(in the rows, 100 means zero)
The rows below come in pairs that one turn or mirror swaps. Which row does each named row swap with?
k_413: 114 138 147 81 127 116 108 85 78 108 88 97 98 93 88 133 128 107
k_804: 74 90 106 128 135 96 123 102 81 77 72 105 118 114 90 109 110 84
k_349: 103 111 123 98 83 88 102 121 78 132 80 63 110 116 68 117 92 69
k_119: 92 92 119 60 107 89 90 105 79 118 50 74 115 107 124 116 116 79
k_238: 124 138 131 91 123 99 108 74 93 120 103 106 112 101 77 113 115 108
k_332: 96 103 113 81 125 75 83 139 75 134 75 134 94 104 93 125 99 97
k_970: 94 107 111 93 98 78 84 103 121 89 115 112 103 90 122 95 94 73
k_934: 79 82 126 62 93 87 103 96 100 116 78 84 115 104 127 131 118 99
k_815: 106 120 109 97 131 76 77 116 110 75 108 116 91 83 98 101 92 62
k_810: 68 112 121 89 100 69 92 99 92 74 69 130 108 81 73 127 80 73
k_707: 62 112 112 121 130 101 118 107 102 76 63 98 114 123 78 113 100 88
k_568: 113 93 106 103 106 94 93 113 132 102 54 69 105 80 105 121 93 76
k_596: 90 123 115 95 112 107 88 104 102 84 48 76 125 70 122 126 96 91
k_556: 78 94 106 84 110 65 110 138 72 97 82 133 90 107 112 119 120 99
k_280: 75 109 75 76 126 74 132 89 109 89 78 116 107 95 95 126 98 95
k_782: 109 105 128 106 90 90 117 139 81 119 69 75 100 118 60 125 96 79
k_374: 91 110 81 92 111 83 129 132 74 92 116 91 93 109 103 131 126 82
k_361: 75 96 115 119 135 86 117 103 93 68 60 107 120 121 88 107 104 90
k_341: 97 136 120 73 110 73 81 112 96 81 95 133 105 68 75 130 91 86
k_210: 71 128 125 85 101 84 66 102 85 99 93 129 101 71 86 124 82 92
k_668: 106 106 125 92 113 94 94 104 98 88 60 67 124 69 123 151 103 93
k_322: 81 136 128 83 80 92 92 93 97 101 96 123 109 64 77 119 88 96
k_865: 114 136 105 90 123 109 93 90 88 107 65 88 113 61 115 143 111 102
k_625: 100 102 122 96 85 87 98 121 78 117 77 69 108 125 62 107 95 66
k_636: 106 110 116 74 118 62 109 136 74 115 69 133 92 101 94 138 125 103
k_768: 66 108 135 122 125 91 124 100 81 68 63 104 95 104 87 114 106 84
k_689: 113 145 123 89 129 108 104 81 99 114 107 98 110 106 65 127 122 98
k_817: 78 105 140 75 89 86 103 94 80 124 61 92 113 111 130 118 114 77
k_512: 108 116 98 87 111 77 92 112 119 98 115 126 81 75 97 114 94 67
k_414: 135 99 108 105 117 79 79 132 124 103 66 86 110 83 94 117 101 100
k_809: 108 124 105 79 133 89 89 79 97 137 59 91 119 97 78 120 83 72
k_682: 93 123 85 96 109 93 118 126 71 106 125 92 93 111 105 105 118 76
k_656: 99 91 126 95 83 71 115 122 89 113 77 77 110 119 63 114 92 63
k_679: 88 84 117 97 92 79 115 126 89 101 65 61 114 124 78 104 102 73
k_338: 109 97 114 95 89 82 109 128 89 110 77 58 113 118 58 116 108 79
k_783: 118 112 119 99 102 94 101 109 135 91 70 67 105 71 100 108 92 102
k_419: 110 102 144 72 92 87 86 101 79 140 67 80 113 104 107 122 119 90
k_755: 122 123 129 99 114 101 113 76 86 123 105 102 116 96 61 119 117 103
k_667: 71 94 110 116 124 92 132 89 95 73 59 114 99 104 89 108 102 98
k_721: 62 108 141 106 123 96 115 112 78 71 58 116 99 112 82 117 101 89
k_864: 119 137 147 98 126 102 112 80 79 109 91 96 93 87 74 128 125 101
k_327: 89 109 110 89 118 98 77 107 95 82 57 80 117 69 110 150 114 112
k_561: 116 126 94 82 115 89 116 123 69 121 125 98 89 103 96 109 123 87
k_588: 140 128 104 105 119 80 89 130 118 97 67 88 95 79 108 122 110 98
k_226: 93 115 105 90 107 100 126 116 73 96 124 90 93 113 114 127 129 68
k_551: 102 115 79 87 109 96 126 126 74 98 115 88 90 110 104 120 131 93
k_286: 95 111 103 100 137 100 80 116 87 74 52 88 123 73 106 143 119 83
k_306: 112 119 84 95 118 95 129 123 72 114 112 88 93 102 117 122 126 81
k_560: 88 126 127 92 106 71 89 119 85 94 100 139 97 71 92 129 73 81
k_931: 93 111 105 56 101 66 107 128 75 118 84 135 87 97 91 115 105 104
k_926: 126 124 132 92 135 101 97 64 85 120 87 105 102 94 70 120 117 88
k_483: 91 119 125 95 87 67 87 101 123 78 96 104 98 95 111 100 92 61

k_667 swaps with -> k_926
k_768 swaps with -> k_864
k_588 swaps with -> k_483
k_226 swaps with -> k_782
k_551 swaps with -> k_625

